In the rows, zero is written as 128.
The same turns and mirrors carry the whole set onto itself, and each row onto the other rows of its family. Which rows share a family with each named row? Give them in list order.
These 32 rows form 4 families of 8 rows each.
Vides: [140 120 125 146 136 135 155 161 111]
gisa: [140 116 126 139 131 127 158 162 101]
tubos: [104 146 104 131  91 122 131 146 135]
naf: [148 119 129 153 131 134 146 156 111]
dof: [137  97 160 127 112 110 147 142 103]
Zivak: [131 110 123 116 105 107 160 100 152]
mavil: [114 120 131 127  73  95 133 129 123]
kome: [109 115 126 110  84  89 142 132 122]
reta: [132 116  86 144 125 125 152 142 131]
bire: [141 112 117 122 108 112 162 102 154]
Vif: [ 99 149 117 131  94 126 131 147 139]
regod: [104 132 145 122 127 155 137 144 137]
gogig: [119 113 130 119  78  89 138 126 124]
bimes: [123 109 167 113 125 136 146 115 135]
Gonu: [131  97 153 129 102 107 143 140  97]
gez: [144 131  94 139 122 118 167 140 136]
Mubap: [139 109 164 125 111 100 148 144 108]
tamu: [119 135 149 138 131 154 126 132 131]
Buvu: [138 110 162 120 107  95 140 142 112]
keb: [124 109 117 108 112 104 165 107 150]
zav: [125 104 156 112 123 140 149 109 143]
rim: [100 136 101 132  94 130 126 141 130]
nede: [133 118  84 140 118 126 156 133 134]
golu: [117 138 146 140 124 156 126 141 132]
Liti: [ 99 139 103 130 104 136 122 139 129]
zud: [107 122 120 107  87  90 136 132 125]
Labe: [109 139 140 131 127 155 132 150 129]
Tis: [148 114 135 152 130 129 138 157 110]
refa: [123 110 110 114 117  99 165 112 150]
dek: [133 130  88 140 117 119 162 134 142]
difot: [128 117 165 116 129 117 152 110 145]
Soza: [127 118 169 114 127 126 150 116 143]

Same family as bire: gisa, mavil, Vif, regod, Gonu, gez, zav
Same family as golu: naf, kome, Mubap, keb, rim, nede, Soza
Same family as Vides: tubos, dof, Zivak, gogig, bimes, Labe, dek

The same turns and mirrors carry the whole set onto itself, and each row onto the other rows of its family. Which rows share a family with each named row? Give them in list order.
These 32 rows form 4 families of 8 rows each.
Digif: [127 141 104 143 138 123 126 130 166]
ramub: [104 120 143 124 132 108 116 164 114]
bisu: [141  85 125 139 107 125 132 142 135]
nom: [133 137  93 140 127 127 137 133 165]
fumi: [144 125 117 111 113 143 144 141 166]
tusen: [148 115 113 110 118 144 138 133 161]
kavod: [101 160 131 119 112 148 119 152 130]
ges: [136  85 114 126  92 128 131 138 145]
Bor: [143 120 126 104 108 140 141 121 160]
zozis: [135 122 109 123  97 118 148 140  98]
gunel: [123 126 150 111 110  98 142 129 110]
komu: [145 116 107 127  99 110 135 126 103]
vas: [106 129 131 128 142 111 105 152 113]
gov: [146 116 117 103 108 133 145 131 161]
faniv: [ 94 151 126 131 113 142 105 154 125]
vekuv: [143  91 121 130  92 135 135 134 135]
Lirok: [104 127 148 114 106  94 138 136 111]
Ninup: [129 137  85 133 131 127 130 130 156]
folam: [114 126 140 107 116  96 141 133 105]
kuvog: [101 127 144 115 133 114 109 155 114]
demig: [141 122 119 128  96 114 140 137  95]
Nez: [122 133  99 133 134 124 132 127 172]
Vivak: [ 94 154 119 119 109 136 109 159 120]
Davot: [ 98 139 121 147 108 132 114 130 167]
ridem: [ 98 131 129 122 137 107 107 160 117]
vovis: [102 119 145 107 107  96 135 127 114]
Buz: [ 89 149 115 141 107 131 123 129 159]
soz: [144  85 121 128 101 122 125 137 132]
ged: [135 111 114 131  97 108 145 131 102]
rufa: [ 86 131 119 143 107 127 119 135 166]
dat: [100 158 124 117 113 142 106 149 134]
fus: [ 90 145 122 134 106 125 112 123 158]

Same family as gov: nom, Lirok, demig, Davot, ridem, soz, dat
Same family as fumi: Digif, ramub, ges, gunel, komu, Vivak, fus

The same turns and mirrors carry the whole set onto itself, and each row onto the other rows of its family. Which rows share a family with each named row? Give them in list order.
These 40 rows form 10 families of 4 rows each.
kulis: [111 115 138 140 148 159 135 137 106 120 103 151 137 124 130 158]
doro: [106 121 138 135 123 153 129 108 134 153 123 110 118 132 134 163]
div: [114 117 129 135 139 171 132 131 123 114 100 154 120 126 125 148]
kupab: [153 133 102 148 141 100 148 144 108 107 139 142 145 143 149 110]
lesig: [113 125 128 137 109 154 123 103 134 159 125 117 120 113 112 139]
Peda: [125 112 136 133 141 161 130 137 107 116  91 145 131 128 117 142]
Pameg: [111 124 137 140 141 149 109  95 130 159 120 110 138 127 131 147]
Beva: [122 141 108 142 118  91 110 116 135 137 138 117 125 129 167 100]
ruguz: [132 136 104 141 133  99 162 148 119 113 131 149 146 134 157 100]
sil: [127 118 123 122 125 160 144 120 104 123 109 158 126 112 113 150]
lut: [113 130 131 134 122 157 121  98 143 144 122 118 129 121 114 157]
refuz: [103 108 127 148 122 158 121 102 131 151 123 111 132 127 138 151]
Bebur: [127 119 122 137 142 158 140 120 104 114  99 138 128 124 114 163]
ginag: [121 139 113 144 121  90 127 131 142 129 137 109 127 140 167 100]
ful: [116 128 110 148 133  85 109 118 134 129 150 118 139 133 154 104]
tenaz: [117 112 137 120 156 157 144 124 100 131 101 140 129 120 124 147]
Bek: [132 132 111 151 157  98 150 159 110 115 137 152 137 123 153 117]
petu: [121 120 129 139 144 159 139 134 101 119  96 152 119 125 114 148]
nuril: [143 122 133 113 133 149 136 120 108 124 101 145 131 118 106 152]
vudiz: [136 146 108 152 135  93 161 153 108 126 129 150 136 117 151 114]
Luti: [125 137 107 150 125  96 119 145 130 126 142 105 134 135 144  90]
madu: [125 150 103 152 131  97 109 139 133 133 150 111 136 125 156 106]
pora: [113 139  89 145 113 107 131 143 140 145 138 118 126 135 161  98]
mog: [129 125 132 154 128 160 113  97 131 156 118 109 132 133 128 141]
Kov: [112 134  96 139 120  85 111 125 134 131 139 116 125 126 161 110]
Mizig: [142 147 100 127 134 109 152 149 115 121 129 165 138 135 152 103]
zuvav: [117 119 124 111 145 158 134 123 106 125 100 136 127 117 134 165]
Risak: [140 135 114 141 140  95 156 158 116 117 121 161 127 130 159 118]
kanu: [118 143 105 141 121  96 134 125 132 130 141 117 140 131 158  85]
kas: [113 126 130 147 127 151 119 103 131 146 114 100 119 127 112 150]
Dos: [142 139 105 135 145  98 154 149 115 108 122 144 133 133 169 112]
Fas: [120 131 131 150 102 162 116 114 130 144 127 113 118 116 122 148]
Letog: [135 139 111 140 147  90 161 150 109 122 135 155 121 132 155 124]
Tob: [140 136 117 138 145  90 142 151 114 105 138 155 142 143 145 119]
zodi: [119 121 121 149 124 149 110  92 135 157 115 112 126 130 120 143]
Fum: [118 132 131 125 139 166 138 124 116 119 108 144 126 112 113 159]
Pober: [115 138 108 143 111  79 119 116 125 125 135 123 137 128 150 100]
Bori: [117 147 106 139 107 104 121 131 142 140 145 128 130 141 153  90]
bekup: [135 137 103 119 138 101 156 134 107 117 130 156 129 150 153 103]
kora: [124 129 130 135 141 160 119  93 145 156 116 119 124 130 123 140]

Same family as Beva: petu, Risak, zodi
Same family as lut: ruguz, kanu, Fum
Same family as Letog: Peda, mog, Kov
Same family as kas: Bebur, ginag, Dos
Same family as nuril: pora, Fas, bekup
Same family as Pober: div, vudiz, kora
Same family as Pameg: kulis, ful, Bek

The same turns and mirrors carry the whole set onto itself, and each row onto the other rows of its family. Which rows share a family with each named row? Give them in list order.
These 30 rows form 5 families of 6 rows each.
Vozi: [152 133 120 147 135 102 105 140 136 120]
Zol: [139 117 151 154 145 117 162 136 120 117]
Vip: [155 125 127 138 141  91 124 125 139 116]
zom: [145 140 152  82 107 120 123 130 122 131]
raba: [108 153 149 122 134 153 142 126 111 110]
Kabus: [146 134 153  91 109 108 109 138 118 131]
vurib: [120 120 103 137 128 155 117 118 126 127]
Nasad: [ 95 137 147 111 123 147 133 144 112 113]
Monet: [159 104 146 123 109 145 142 128 108 153]
vus: [135 125 156 158 135 127 151 159 112 123]
felu: [133 130 106 132 126 144 116 100 114 146]
mun: [134 138 152 151 138 120 155 160 125 113]
bukem: [119 116 148 143 127 128 151 170 122 121]
rab: [125 131 144 162 139 119 152 154 113 131]
Fofe: [135 125 120 125 137 144 128  85 118 126]
nepos: [151 144 114 132 132 105 108 131 144 117]
nov: [ 97 157 144 123 136 136 128 127 104 119]
luveg: [144 131 156  91 123  96 127 123 124 119]
nelum: [134 139 154  91 110 102 121 138 113 141]
Ven: [110 148 153 110 142 129 134 111 111 103]
bepa: [145 129 105 141 130 154 125 103 126 132]
zev: [154 102 148 121 122 137 158 110 111 143]
Rari: [147  94 131 116 105 142 137 139 121 151]
durer: [164 108 147 118 109 136 154 136 119 150]
Kal: [134 130 112 138 131 156 111 103 114 130]
fanat: [149 134 114 139 131  95 108 135 134 136]
muk: [131 126 108 139 131 112 106 148 143 116]
gobu: [146 109 147 122 111 137 152 130 103 162]
gik: [106 152 156 116 131 143 125 131 103 110]
rimi: [134 121 137  86 104 117 111 142 128 133]

Same family as Vozi: Kabus, Monet, vus, Kal, gik
Same family as bepa: zom, raba, mun, nepos, durer
Same family as nelum: felu, rab, nov, fanat, gobu
Same family as Rari: vurib, Nasad, bukem, muk, rimi

